rotation ticks, each row followed by its count of ticks:
The counts run from 0 to 179.
[ -2   1   8  -1   3  -4  -4  12  -3  -9   9  15 -11   3  -5 -10 -16  28
   4   4  11  -4   5   6  -1  -8   8 -24   1  34  19 -10  16   7   3  -7
 -17   8 -18  27 -22 -10   5  -2   0 -14   4] | 41
[  0   1 -26  13  20 -26   9 -11  -7   4 -12   8   9   3 -16  -5   1   1
  11   8 -11 -11  13  11   0  13  12   3   5  -4   9   1  -9  12  26  -7
   3   5 -22   6  11  -3  13  -8 -11  -7   9] | 115
[ -7  -8  -6  17   3 -11 -19  -2   3  15 -18   7 -13 -22   5 -11   2   7
  -3   0   3 -11  14   1   5  14   6 -12  13   5  17  -2 -12  41  22  -6
   4  20  10  -2   5  11  13   9 -18  16   2] | 104
[  9 -20   8  -3  14  -1   3 -16 -18  11  -4   0 -14  19   3   6  -8   1
   3  -1   3  16  -4  13   5  15   1  -5 -22   3  24   5  -4   5 -20 -13
 -33   8  -1  23 -14 -16  14  -4   2  -5   6] | 31
[  6   4  15  -5  12   0   5  18   5  27  -5   8   3  21 -19 -20  -8   2
   4   5  15   5   6  -2  -5   5 -15  -9  -7  16  -7   8  24 -17  -4  16
   5  -5 -16  21  -5  13  11 -16  -6 -18  10] | 50
[  8 -13  12 -27 -14   3 -18  18   3 -13  -8   1 -11 -26 -22   7  -1  18
 -22  -8  -6  15   0  -9  11  -5  -6  19  -2   3   0  -1  -7   0  -7   7
 -12   0  14   7 -21   2  -7  -5  -6  -5 -21] | 164
[ -2  -7  18 -14   5 -11  -6  23   6   0  11  11 -18  10 -13  -6  -5  23
  14   4   9  18  10   6  -5  -6   1 -15  11  16  15  -7   0  -2  -8  13
 -10  12 -20  20 -14 -17   4   2   4 -12 -14] | 43
[  5  -1  14  -2 -17  10 -12   6  -6  -2   1  -8 -28  -6   0   7   0   3
 -10  -8   0  16  -9  14   8 -13  -7   5 -31  13 -15   2  14  -8  -2 -10
   7 -19  38   8 -21   6 -15  -1  -1   0   6] | 159
[ 10 -23   7  13   7   6  27 -23 -17  -7 -10  -9   5   4   4   5  -3   0
   0  -4   4  12   4  17 -11   8  18 -13 -18   6  33   7  -8   1 -11 -10
  -8   1  -3  14  -2  -9  17   8  -5  -4   7] | 28
[ -5  -9  17  -8 -15   7 -10   8  10  18  -3  -8   0 -17 -28  -4  20  17
 -28 -10  26  10  11 -11 -16   5   1  -1 -15   5  12   2  11   6  -2   3
   5  -5  13  19  -7  27  -5   7  -1  16  -9] | 171
[ -2 -14  -7   6  24 -21   5  -6  11   0   6  10  19  21  15  -1 -12  -4
  12  13  22  13  -6  12  -9   5   6 -14   1  -7  15 -10   4   2   2  -7
 -24  12 -26   3  18 -10   9   1   4  -4   4] | 121
[ 19  -8 -20  -3   3 -16  12 -22 -26  -7  -9   4   9 -18  -5   7  -5  10
 -15   6   0   5   7   4  -4   8   6   5   1   3   5  13  -4   0 -20   7
 -16  21  10  35  13   5   1   8  -5  -4   0] | 20
[  3   6   0  -2  11 -28  13  10  -5 -17  -6  12 -15  -4  12  -9 -19   8
  20  10 -14 -10   2   8  -1 -12 -20  -3  18   7 -11  -7  -8  -5   7  16
   0   4  -9   1  -9 -19  -7  -1  14 -23   0] | 134
[ 12  -5  24  -6  -2   6  12   0   4  -2  -3 -18   2  -9   4   9 -15   4
  -8  -9  12   8  -8  -8  -9 -17 -16   0 -27   9  -1 -12  10 -22   9  -2
 -25 -12  16   0  -2   3 -12  -4   9 -11  23] | 151
[ -3   6   8 -14  -8   3 -22  30  17  -4   6   2  -4   8   0  11  -1 -14
  11  -1 -12  22 -11  -9  12 -17   2  17 -17  -7 -23  -5  14 -20 -10   2
  13 -12  -3 -21  -4  -9  -1  -7   7  -8  -9] | 66
[  0 -18 -16   6   4 -14 -23 -11  -9  -9  -5   6  -8 -12   9 -16   1  12
 -17  -5  15  -3  -1   6  17  12  10 -10  25  -9  16   5  -8  29 -12  -6
  -9  20   8 -11   5   3  11   9 -17   9 -15] | 102
[ -1 -19  -2   5   8  -9 -13   0  -4   5 -14  13  -9 -19   4 -20   6  -2
   1   0   7   9  10   0  -3  11  10  -9  22  -2  19   8 -20  30  12  -5
   7  15   7  -2  -6   9  21   9 -17  18  -7] | 105
[  0 -11  14 -16  -7   6   1   4   4  12  -3  -9   2 -13 -25  -2  20  11
 -31 -10  22   7  14 -11  -7  10  -1  -5  -5  -6  15  11   8   7 -16  11
  -2 -14  -1   8 -13  11  -3   3  -7   8 -25] | 172
[ -1  -2 -21  15   5  -5   3  -4  -8  18  -8  14   5   1   3  -9   6  -5
   9   8  19  14   2  14  -3  22  13  -9  10   8   8  12 -17  16  -3  -3
  10  19  -8  27   2   5  11   1  -4  21 -14] | 109
[ -6   5   9   3 -23   6  -2   8   6   6  -5 -11   4 -21 -36  -5  19  23
 -26  -1  20  -7  12  -1 -10   2   1  -6  -8  14   6   0  17   8   2  -7
  14  -3  22  18  -9  15 -10   5   2  13  -6] | 170
[  0  -4 -30   6  23 -33   0 -10  -9  21  -9  16  -2  12  -7   2  13  -6
   8   8   9  14  11   6   3  21  -3   2  11 -11   9   9 -11  10   9  -5
 -11  11 -16  18  11   2   9  -9  -4   6  -7] | 113
[  9  -9 -18   2 -11   8 -16 -10 -16  -4  -9  -2   5 -19   5   2   2  -4
  -8  -6   3  13  -9  12  23   4  33   0   0 -11   6  11   3  18 -20 -11
   3  13   8  -7  11  -4  17   2 -21   7 -15] | 98
[ -1  10 -15   7 -17  12   6  -9   7 -15 -10 -15  14 -27  -5  17  17 -11
 -11  -9   7  -8 -11 -12  -2   0  22  17 -15   1   0   0  -8  -1   6 -27
   5   6  15  -5  13   6  -1  -4  12  25   5] | 88
[  2  -7 -17  -2  -9  12 -17 -10 -14  -3  -4  -8   2 -17   3  18  12  -3
  -9 -11 -12 -10   7   0   9   2  32   7  -4 -12  17   2  -7  33   1  -9
  -5 -10   4 -21   5  -8   1   1 -26   6 -11] | 95
[-10 -16   3   3  20 -23   3   4  -1   7   2   7  -3  26  16  -5 -11 -14
  25   8  -7  15   3  20  -1  -6  -3 -14  -5 -17  12  -7  -1   7  -4   8
   1  -5 -23 -16  12 -17   8   7  -3  -7   5] | 125
[ -5  -9  -7  -8   0   2 -26  -7  -4  16   3 -10  -3 -11   9  15  25 -12
 -18 -24  10  10   7  -9   6   8  15  13 -14 -20  22  -1  -7  24   4 -17
 -15  -8   8 -14   8   4  -6   3  -6  20  -5] | 93
[ 14   9   1 -11  10  -7  28   8 -19  -2   4   6   4   2  14   2  -6   0
   7  -2  15  11  -2   1 -21 -19 -18  -4  -1   0 -11   2  -1 -25  -1  30
 -14 -10 -14  27 -10  -8 -23  -2   6 -11  -2] | 141
[ -2   4  15  -5 -26  19  -2  18   5  19  -3 -11   2 -24   2  -5  12  -9
   8  -3   3   2  -1 -13  -3  -9  -3  19 -12  -1 -21   7  -1  -1  -8  13
  22   5  21  -7   4  11 -11   2  10  27  -5] | 77
[ -4  16  10 -12 -10   7 -10  17  13  -7   7   1  -6 -26  14  -8  -3   9
 -16  -7   7 -25   2 -23  -7 -20  -8  -2  -2   0 -15 -10  16   8   1  16
   0 -15  -1 -24  -1   1 -22   2   6  -3   0] | 72
[ -2  10  13   2  -1  -5  21  11 -13   8  -3   4  -2  21 -23 -21  -6  13
   3   9   4  -9  10  11  -3  -2   1 -19  -2  13  -3   7  30 -12 -11  20
  31 -13 -17  14  -7   0   9  -9  -5 -20  -2] | 48
[ -3   8  18 -11 -10  11 -20  29  17   8   3   0  -4 -30  13  -8   1   3
  -9  -9   3  -5   1 -28  -6 -19  -8   4  -5  -3 -15  -3   4   9   9  21
   1  -8   8 -15  -2  13 -17  -1   0   8   0] | 73
[ -3 -11 -17  -3   3  -9   2 -12   1  11   1  -8  18  -7  27  11   6 -23
  -9  11   7  14 -18   7   0  -2   1   6  -8 -29 -19   5  12   4 -21   1
 -11  -7  12 -21  22  -8 -10  10   9   9  -9] | 0
[  6  -1  10 -12  -2 -21  26   0 -20  -1 -10 -13   2   5 -15  17 -10   4
   8   0  -7   7   5   5  -3 -20 -15  16  -4 -16 -15  -4  -6 -34  -2  30
  -2  -2  -2   2   9 -15 -10  -8   9 -17   2] | 145
[  7 -12   1  -1  11  -5   5 -26 -21  -1  -1  -4 -15  14  -5   8 -11  12
  -3   0  -8   1  -2  19  12  17   5 -10  -8   5  21  -1  -2   6 -21 -16
 -24   2  -9  13 -13 -30  13  -5   4 -18  -5] | 32
[  1  -7  10 -22 -22   5  -8  14   2 -28  -7  -3  -3 -31 -31   9   0  28
 -16  -7 -13   1  -1  -8   8  -7   3  13   8  10   5  -4  -3   1  -4   8
   2   1  13   3 -25  -7  -1  -1  -8  -7 -23] | 165
[  9 -10   1   7   4  10  23 -26 -17  -1  -8  -4  -2   4   1   4  -9   4
   8  -2   1  -3   3  21 -10  12  12 -15 -23  13  28   1   5  11  -7 -19
 -13  -3   1  19  -8 -13   8  -2  -6  -7  20] | 29
[ 12   2  21  -3  -3  -7  25  -2 -11 -19 -14 -24   7  -4   0   4 -18   2
 -15 -11   6   9  -8   3 -13 -22  -5   3 -16  -4  -7   0  11 -37  -4   8
   0 -12  11  -5   3  -1 -10   0   1 -21  13] | 149
[ -3 -10 -12 -14  -2   5 -19 -11 -12   2  -3 -11   0  -7  10  16  20  -5
 -16 -17   2   8   5  -5   4   3  25   6  -1 -23  20   5  -9  23  -6  -5
 -10  -9   1 -20   5  -6  -8  10 -15  10 -13] | 94
[ -6  23  -3  -4 -17  -1 -10  21  14 -18   7  -8  -1  -8  -1   5  -4   5
  -5   4  -5 -11 -13  -5  13 -20   8   9  -8   3 -26  -5  28 -21 -12   1
  21 -15   1 -24  -3  -4 -10  -3  14 -15   0] | 68
[ 11 -30  12   9  11  -5  24  -8 -18   0 -13  -9  -2   2  -6   4  -8  -8
   3  -4   4  24   8  13 -14   9  11  -4 -18   6  37   4 -11  -3  -1 -15
  -2   3   7  14   5   4  15  16  -6   2  13] | 27
[ -4  12   8 -21  -6  12  -7  16  15  -3   7  -5  -1   5  -3  18   0  -4
  16  -1 -15 -16  -6 -13   7 -12  -3   9 -11  -4 -20 -10   9  -6  -1   6
  -3 -27 -20 -20 -14 -22  -8 -16   9 -17  -6] | 64
[ 10   2  -4  -4   2   4  -3  -3  -4  12 -12 -12  -1 -21   1  -4  16  -9
 -27 -16  13   2  -5 -24   5  18 -15  18   0 -21 -12  22  -7  -5  -6  13
   0 -10  15  -7  -1  17  -8  -6   5  10 -14] | 82
[  3  -1   7  10   6 -22  19  17 -13 -20   0  14 -12  -1  13 -13 -10   1
  18   4  -1  14  10   6 -14 -16 -13  -6  15   5 -10   1  -9 -23   9  24
  18  -8 -13   3  -9  -5 -13  15   4  -4   0] | 137
[  0 -11   1  -1   6 -13  -1 -20 -15   4  -8   0 -27  10  -8  11  -6  11
   9   3 -17  -8   7  16  12  13   1  -8 -14  13  17 -10   0  14  -2 -18
 -21   2  -1  12  -8 -26  10 -10   5 -25   6] | 33
[ -1 -12 -22   5  -2 -17  -5  -8  -5  -2   3  10 -17 -26  34   9  -2  -4
   7   3  -1  19  -1   2  -6   3  -9  -1   4  -2   1  -1 -14  17  -7  -3
 -18   9  26  16  -1   4 -17  28  10  13   2] | 11
[  1   3 -12   4 -12   6  -8  -4  10  -5  -4 -14  13 -19   5  16  17 -11
 -11 -15  17   7 -10 -11   1   3  20  21 -13  -5   8   0 -13  -1   1 -28
  -7   5  13   0  11  14  -4   5  16  32  -3] | 89
[ -5  -4  14   0 -27   6  10   4   4 -20  -4 -16   0 -17 -27   0  14  21
 -30  -4  18  -6  10  -2  -7   0  10  -3   1  10   3   2  15  -1 -10   2
  19  -7  15  11 -13   8 -10   9   0   6 -19] | 169
[ -2  -8  15  -5   1  -5 -15  22   7   2   5  18 -17   9  -8  -7 -12  19
  10   2  14   7  11  -1  -7  -5   3 -17  -1  29  26 -14   9   5   4   5
 -17  14 -13  30 -17 -10   3  -3   7  -9   3] | 42
[  0  -3 -13  16  -3   5   8 -13 -10   2  -9  13   7 -20   4 -13   7  -2
  11   8  -3 -13   4  14  -3  11  23 -16  20  15  16   5 -17  32   7  -4
  19  13  -4   6  -5   0  14   4 -21  20  -8] | 107
[  8 -12   7   6  10   5   4 -19 -13  17  -6   0  -9  12   4   5  -8  -4
  10   0   1   7  -2  13  -5  14   5 -13 -30  18  23   0   2   6  -7 -21
 -28  -2   7  27  -5 -14  13  -1   7  -4  17] | 30
[  1  17   6   7  -2  -7  24  15  -9   0   1   9  -3  -6  15  -3  -5   2
  18   7   1   5   3   8 -25 -18 -14 -10  -5  14 -13   0   7 -17  15  18
   7 -10  -7  24 -11   2 -20   6  10  -3  21] | 139
[  6   8  -5  -4  -5   9   6  -4   3   9 -19 -18  13 -32 -12   9   8  -4
 -14 -11  -4 -19  -1 -29   1  15  -6  24  -6 -11  -9   9 -16   8  16  -1
   1  -5  11 -11   3  15  -3 -16   4   7   4] | 84
[ 12  -3 -22   6   2 -20  19 -26 -25  -2  -9 -10   5 -20  -6  11  -9  20
 -13   3  -1 -16  11   3  -6   3   6   5   3   3   4   3  -2   8  -6   5
 -24  20  13  29  14   0  -2   6   1  -9  11] | 21
[ -2   2 -26   8  22 -29   7 -19 -11   4  -8   8   8   9 -11   0   9   0
  -2   8  -1   0  13  10   3  20   3  -2  15 -13  12  12 -15  12  14  -1
  -2   6 -27   7   5  -8  17  -5 -10 -11  -9] | 114
